The rows of M fall into several groups, which share some directions, and each row is roughly a mix of its group's hidden directions.
M:
-43; 25; -39; -1; -14; 6; -45; 29; -23; 15
27; -29; 46; -19; 14; 12; -40; -7; -4; 41
31; 37; -36; 28; -2; 7; -27; -19; 22; -41
-13; -18; -12; -27; 66; -9; 33; 30; 1; -4
-33; 24; 6; -30; -25; -60; 18; 7; 0; 25
-31; -18; 43; -12; 44; -35; 14; 29; 3; -18
40; -13; -31; -31; 40; 8; -15; 2; -8; 47
34; -19; -8; -14; 44; 45; 5; -2; -38; -24
-55; -2; -28; -9; 31; -32; -25; 4; 36; -6
12; -2; -27; 70; -21; -26; 14; -1; 27; 1
34; -6; 40; 15; -23; 9; 18; -28; -21; -51
0; -18; -49; -10; -4; -52; -15; -30; 28; 19
-42; -12; -42; -41; 2; -34; -19; -23; -20; 7
-57; -4; 22; 33; -20; -44; -5; 1; -20; -17
41; -15; 44; 34; 4; -20; -45; 20; 3; 2
-65; -40; -12; -27; -8; -25; -18; -7; -4; -2
-41; 37; -16; -37; -46; -16; 10; 15; 13; 16
-42; 14; -57; -12; -10; -23; -19; -11; 29; 22
-24; -29; 7; -31; 48; -28; 22; -11; 33; -24
-40; 1; 59; 11; 12; -15; -37; -9; 9; 27
-8; -7; -50; -51; 7; 33; 29; 12; 11; 21
-27; 35; -44; -1; 13; -40; 7; -36; 25; -14
29; -11; -16; 57; 22; 7; 46; 22; -4; -15
-32; 10; 47; -6; 32; -32; 28; 5; 10; -39
49; -34; 52; 4; 13; 25; -12; 24; -4; 1
-14; 48; -34; 27; 17; -22; -19; -4; 44; 19
63; 38; 36; 17; -20; -16; 7; 7; -7; -3
-11; -34; 37; 25; -10; -41; 5; 22; -28; 38
26; -7; -5; 22; -22; -7; 56; -29; 38; -26
12; 5; -31; -19; -60; -9; 21; 16; 44; -8
45; -3; -55; -2; 19; 26; 4; -20; 17; 33
-25; 32; 35; 11; 2; 31; 23; 12; -50; 26
39; -36; 22; 23; 38; 44; -14; -6; -2; -19
-6; 14; -7; 10; 11; -5; 27; -10; 19; -78
37; -21; 66; 9; 6; 18; 7; -2; -13; -31
18; -20; -26; 3; 52; -30; 45; 2; -27; 10
-16; 30; 36; -1; 33; -35; 6; 3; 10; -54
50; 0; -55; 7; 15; 31; 9; -7; 30; 10
-30; 22; 30; -5; 64; -9; -5; 16; 29; 15
-36; 34; 28; 36; -36; -15; -3; -35; -3; 23
-3; 20; 32; 15; -32; 6; 7; -29; -42; -49
41; -32; 17; -39; 41; 4; -4; 0; -16; -36
8; -8; -22; -58; 30; 42; 2; -19; 8; 28
14; 10; -29; 33; -30; -23; -48; -6; -35; 23
-31; 10; 21; 31; 47; 14; -30; -19; -38; 14
-1; 13; -14; 35; -8; -18; 35; -21; 65; 5
42; 16; -49; -22; 3; 38; -4; -25; 6; 28
-14; 7; -38; -9; 34; 42; 43; 22; -22; 16
69; 0; 33; 13; 28; 15; -16; 8; 6; -21
-29; 24; 13; 10; -6; -21; -53; 0; -9; -52
-55; -13; 19; 25; -43; -20; -25; -6; -27; 0
-9; 38; -38; 19; -55; 15; 32; 18; 0; 1
-42; 18; -4; -42; 14; 55; 0; 21; -2; 16
-1; 12; -25; 28; -60; 4; 27; 8; 36; 24
-37; 16; -4; 45; -24; -27; -33; -16; -5; -38
16; -7; -45; -46; -32; 32; 22; 8; 28; 5
-4; 43; 9; 37; -14; -21; -6; -13; 14; -59
32; -13; 14; 7; 8; 60; 19; -16; -40; 24
-26; 12; 9; -36; 63; -19; 30; -5; 15; 14
37; -1; 34; 18; 5; 21; 56; 2; 21; -30
69; 0; -34; 11; -21; 7; 31; -11; 14; -3
-15; 0; 36; 11; 44; -54; -21; 16; -5; -25
52; -44; 37; -21; 31; 6; 9; 1; -1; -16
49; 11; -58; -10; -1; 32; -11; -10; 1; 25
-20; 8; 61; -37; 8; 20; -16; -7; -30; 25
38; 29; -45; 36; -29; 17; -8; -26; 16; -10
-34; 21; -39; 35; 30; -43; -5; 11; 0; -24
14; -19; -2; 17; -29; 46; -3; 49; -11; -38
50; 8; -46; -22; 7; 35; 29; 8; 12; 18
-47; 19; 38; -1; 1; -29; 12; 43; 31; 0
-32; 10; 46; 21; -44; -6; 8; 12; 2; -45
-71; 2; -5; 19; -5; -23; 1; -7; 36; -22
18; 9; -34; 17; -42; -5; 56; 27; 18; -3
1; 3; 19; 5; 55; 6; -25; 40; 38; 27
-32; 11; 15; 13; 2; -10; 54; -12; 42; 36
-33; 8; 42; -19; -23; -15; 51; -17; -24; 21
-17; 15; -7; 25; -47; 24; 28; 2; 14; 54
-29; 10; 18; 5; -16; -7; -66; -8; -42; 4
25; 23; -25; -14; 57; 6; 13; -23; 36; -22
-3; -37; 48; 48; -24; -18; 16; 1; 7; 25
19; 5; 16; 50; -48; 33; 7; 17; 6; -29
9; 0; -11; 13; -48; -50; -10; 0; 47; -17
24; -2; 42; -21; -11; 56; -27; 1; -11; -31
38; -32; 59; 9; 20; 11; 15; 8; 24; 22
-10; -33; 41; -12; 33; -10; 29; 50; 13; -14
-6; 25; -60; -34; 34; -7; -17; 20; -7; 22
18; 23; -59; 25; 3; 13; -13; -45; 22; -6
-18; 4; 23; -55; -4; -27; 9; 39; 31; -25
-42; -7; -39; -23; 15; -32; -37; -4; 8; 37
52; 12; -50; 12; -8; 18; -3; -27; 3; 35
-12; -6; 59; 8; 9; -57; -21; 3; 14; -7
51; -1; 46; 12; 41; -12; -9; -20; 26; -6
-2; 29; 32; 2; -9; -22; -22; 39; -9; -57
42; -20; -33; 10; -11; 27; -39; -42; -2; -17
2; -8; 58; 25; -23; 39; 0; 26; -21; -23
-5; -53; 7; 12; 7; -6; 32; 1; -1; 61
-36; 33; 4; 1; -30; -56; 16; 26; 20; -1
4; -22; 12; -11; 28; 18; 4; 53; 33; -45
-45; 1; -33; -4; 31; -6; -51; -8; 31; -5
5; -30; -58; -15; -34; -24; -20; -21; -2; 27
-9; 38; 15; 15; -12; -40; -26; 22; -23; -49
-22; 33; -29; 27; -45; 12; 13; 6; 2; 47
-23; 8; 32; 27; -32; -41; -35; 11; -37; -8
-6; -4; -58; 10; -14; 4; 28; -17; 9; 54
13; 8; -61; -11; 17; 2; -39; -26; -17; 30
-23; 10; -38; 54; 0; -1; -35; -34; 2; 21
-20; 8; 12; 15; -15; 11; -5; 29; 25; -72
-41; 17; -35; -8; -21; -23; 16; -24; 1; 52
30; -17; -9; 26; -11; 43; 53; 24; 18; 12
12; -2; 66; 32; -17; 20; -23; 1; -20; -27
17; -26; 36; -26; 58; 10; -19; 31; 3; 7

One row of each group comes first, with its name. Which group is each row after those in?
37; -58; 15; -27; 37; -6; -18; 10; 17; -4 -> <9>
25; -16; -39; 12; 5; 56; 38; 21; 18; -1 -> <121>
-10; 21; 58; -30; 37; -31; 17; -2; -4; -19 -> <42>

-26; -38; -20; 13; 32; -32; -10; -17; -15; 50 -> <42>
26; 3; 37; 37; -39; 5; -2; -31; -12; -42 -> <9>
28; -26; -65; 25; 22; -9; 25; -4; 14; -5 -> <121>
22; -39; -42; -29; 5; 5; -7; -3; 55; -4 -> <121>
34; 9; 23; 15; -17; 23; -50; 9; -47; -13 -> <9>
-13; -22; 40; 9; -28; 12; -32; 47; 3; -35 -> <42>
1; -12; -9; 7; 4; -39; 31; -1; -36; 61 -> <42>
10; -21; 42; 56; 8; -3; 28; 19; 29; 16 -> <121>
7; -11; 5; -21; -13; 74; 20; 23; 22; 13 -> <121>
-43; 7; 5; -15; 34; -32; -48; -10; 1; 32 -> <9>
-26; 1; -60; -4; -4; 4; 44; -26; -8; 28 -> <42>
